First come named turns, each shown by rows before and after it. For each pair of rows after them, which turns, in which order, take the first row to the second? The first pair is done for you.
Ketil:
-11   9   7   1 -24  17  -7   5   1 -16 -15   2  -2   3 -16  13 -13  10   0 -21  20   3 => -12  10   7   1 -25  19  -4   6   0 -16 -13   2  -4   2 -16  12 -11  10  -1 -19  22   5
-15   5   8 -14   2  16 -25  -1 -13 -16 -20   3  -8  15  11  -2   3 -13  13 -23 -15 -19 => -19   4  12 -17  -3  24 -19  -4 -14 -16 -14  -4 -17  12  13  -5  -1 -19  12 -17 -10 -13
 17   3  -7   5  15 -13  -2   9   1   7   5  -3  10   0 -12   2  -4   8   6  -5  -8  -9 =>  12  -2  -1   5  12 -14  -4   4   4   3  -3  -1  11  -9  -6  10  -2  -2  -1  -8 -10 -16
Rom:
 -6   5   9 -16 -17   0  -7   5  -4 -16 -18  16  -4  -9  -1   6 -11 -18 -11 -18  -2 -16 =>   0  10   9 -12  -8 -14  -9   6  -4 -19 -21  18   4  -9  -7   9  -7  -8 -12 -21  -4 -15
 -8  -5   7   8 -10  -8 -14   5  -5  -6 -23  14  13   5   5   7  -3   2  22 -16  -9 -18 => -15  -5  12   3 -20   2 -10   3  -9  -6 -22   9   3   3  10   4  -5  -7  23 -12  -6 -14
 -4 -29  -1  10   1  15  -4 -14  10   6  -4   5  -5 -18  13  23  -5 -36 -22   7  -6 -14 =>  -7 -15  17   8   7 -13   4 -19   2  -6 -14 -14 -14 -37   4  19  -1 -20 -28  -1   0   5
 12 -10  -8  -5  -7  14  -7   5   2   3   7  10   3  16  10   3  -1  -8   3   0   2  -9 =>  -1   3  12  -9 -14   1   4   0  -8  -7  -5 -11 -16  -4   9  -4  -1  -2  -4  -3  11   9
Muvob:
  0  -1  19 -12   0  -7  10 -10 -17  -5  -8 -23 -20 -11  13  12  19  -7  -4   0   7   7 =>   3  13  11 -13   0 -11   7   5 -23  -3  -1 -20 -10   9   3  -3  21  18  13  -5   7  12
 -7  -4  10  -8 -24  17  11  -8  -1   1  -6 -10  -9 -15  24   4 -17 -19  -9   3   1  -7 => -11  12  16 -14 -23   5  15  -3 -11  -3  -7 -21 -14 -13  14  -8 -15   5  -1  -2   7   9
 0  2  8 -2 -5 -2 -2  0 -1 -3 -7 -8 -6 -4 -3 -7  1 -1 -1 -2  3 -1 =>  1  3  2 -3 -5 -4 -1  6 -3 -3 -5 -5 -1  4 -3 -9  3  6  5 -2  1 -2
marur:
  0  -2 -14   5   0   3  -6  -2   0   2  16   8   0   7   5   5   4 -13  13  -3 -14 -15 =>  -6  10  -3   0  -4   2   4  -4 -11   1  21 -13 -18   0   1  -5   1  -4  10   2  -1   6
-14  19  19  -7  -8 -34   1   7 -10 -15 -30  11  14 -13 -16  -7   2  16   7 -18 -13   0 =>  14   4 -21   6  17 -14   0  12  10  11   8  30  29  16 -23   1   6  16  11  -1 -19  -8
 5 -2  0  3  2  8  5 -6  7 11  1 -1 -9 -4  0  6 -1 -9 -3  1  0  0 =>   0  -1   5   3   0   5   5  -7   1   5  -5  -3 -12  -7   3   5  -2 -10  -3  -1   2   1
Now pairs of rows:
Each pair is 2 to 3 turns apart.
-17  -7  12  -8 -11  14   4  -7   5   1   5 -18 -18  -7   9   3  -5 -10  -4   5   9   7 => -11  -2  16  -2  -3 -17 -12   1   3  -9 -21  -2  11  -4   4   7   2  10   5 -18  -5 -10 -> Ketil marur Rom
-13  -2   6 -23 -12  -1  14  -6 -13 -15  -5   8 -10   5   6   8  -6   3 -16 -26   8   0 =>   7  -5 -11 -12  13 -11   8  -4  -1  -5   2  23   5  12  -4  19   0  15 -18 -25   1  -5 -> Rom marur Ketil
-15   2   2 -14 -10   8   5   4 -17  -2  -4 -25  -5  12  14 -30  -4   8  11  -6  -5   6 => -16   3   4 -12  -9  -2   2   8 -16  -6 -12 -20   3  11  14 -27  -3  13  13 -13 -11   1 -> Muvob Ketil Rom
 -6  12   0  -5 -12  27  -7  -7  11  -2   2   1  -7 -18   6   4   6 -27  -7  17   4  23 =>  -8  23  10  -8 -12   8  -4  -6   3 -11 -14  -6  -7 -26   2  -1  10 -14  -7   9   5  31 -> marur Muvob
-19   2  -8  -5 -15  10   0   8  -9  -3   4   2  19  15  -1 -18  -8   1  25  -1   4 -13 => -22   2  15  -6 -11 -14   4  -5 -10 -18 -19 -12   9 -18   0  -5  -8  -3   3  -6   3  -8 -> Ketil Muvob Rom
  1  -5  20   3  -9  14   2 -12  -2   1  -3  -4 -14 -18  11  -1  -9 -19  -2  -7   5   0 =>  11  -1  18   7  11 -11   3 -12   0   1  -8  -5 -10 -26   0   7  -3   0  -7 -12   2   8 -> Rom Ketil
 21   0  -1  15  18 -36  -8  -8   6 -10 -26   0   0 -24  -9  17  10  -1 -21  -9  -5 -11 =>  23  11 -12  11  21 -14   9  -4   1   8  14 -21 -26 -13 -18  -2   6  14 -15  14  12  21 -> Rom marur Rom
 11  -2  21  -8 -10  16  -4   6   5  -1 -14  12   0 -16   8   3   2 -11   2  -3 -14  -3 =>  15  -3  14  -8 -11  26  -2   5   6   7  -2  10  -2 -10   7   1   2 -15   2   5 -14  -2 -> Ketil marur
  7  -8 -10  10  14   3   0  -1   1   6  18   9   1   9  -6  -5  10   5   2   9   3   6 => -14  -8   9   0  -9  13  -2  -8  -7  -6   1   3  -7  -3  10  -7   5 -17   2   6   4  -2 -> Ketil Rom marur
  0 -15 -10   8  -6   8  -4   2  13   1  -3  18   5   4  16  14   3 -28  -2   3  -9 -24 =>   2  -5 -18   4  -7  23   7  10   7  13  23   6  -9  17   7  -2   2 -12   8  15   3  -4 -> Ketil Ketil Ketil
  1  19  13  -6   4 -17   1  10 -13   6   6   0   5  15  -8 -12  -6  22   2  -5   7   9 =>   2  -2   4   0   4  -7 -13   7   1   8  -1  24  24  20   4   4  -6  -4  -3  -7  -7 -21 -> Muvob Ketil
 -8  -4  21  -3   1 -20   9   1 -13 -12 -27  -8 -15 -25  13   6  16   2   6  12  -4  16 =>  -4   6  12  -6   1 -10  15   6 -17   0  -8 -11 -20 -11   4  -7  16  17  15  18   4  28 -> Ketil Ketil
 -8   9  21   2 -11 -42 -10   1  -1 -23 -18   1   7 -17  -7   0   4  11  -3 -25  -7  12 =>   9   5 -15   8  -3 -24 -19  14   7  -4  10  24  29  18 -12  -3   5  20  14 -19 -15   1 -> Ketil Muvob marur
  3  -2   5   6   6 -12  -6  10   1   3  -6   6  16  12  -3   2   9  23  11 -12 -27   0 =>  -6  -6  22   5   4 -16   1  -6   2  -2 -16  -9  -3 -15   3  11  10   5 -11 -10 -24   5 -> Muvob Muvob Muvob
 14 -20 -16  12  12 -11   4  -4  12  -8   4   3   6 -12   6  10  -2 -32  -2  -5 -10 -11 =>  14 -10  -8   8  17 -19  16  -5   7  -7  13 -17 -13 -21  -2   4  -1 -20  -8   2   3  12 -> Muvob marur marur
 -7  -7   4   2  13 -18  10   4   9 -35 -27  -6  -3 -22   2   5  -2  -9  -2  -9   2  -5 =>  -6 -17 -13   1   6   4   1  12  13 -25 -15  14   9  -1   8   6  -5 -20   9  -5  -6 -26 -> Muvob Rom Ketil
  2  -3   4   3  10  -7  -3 -12   8  -7   0  -1   1 -27  16  22  -4 -11  -8  -7  -9  -5 =>   2  19  -1  -3  10 -18  -2   4  -3  -7   6  -5   9  -7   2   4  -1  27  11 -15  -4   6 -> Muvob Muvob
 -3 -11   9 -13   0   8  10 -22  -1   0  -9  -3   3 -24  10   6  -6 -28  -5  10   0   1 =>   7 -12  -8  -8   7  20  13 -16   4  14  14  -2   2  -8   3   1  -6 -20   2  20   4   9 -> marur Ketil
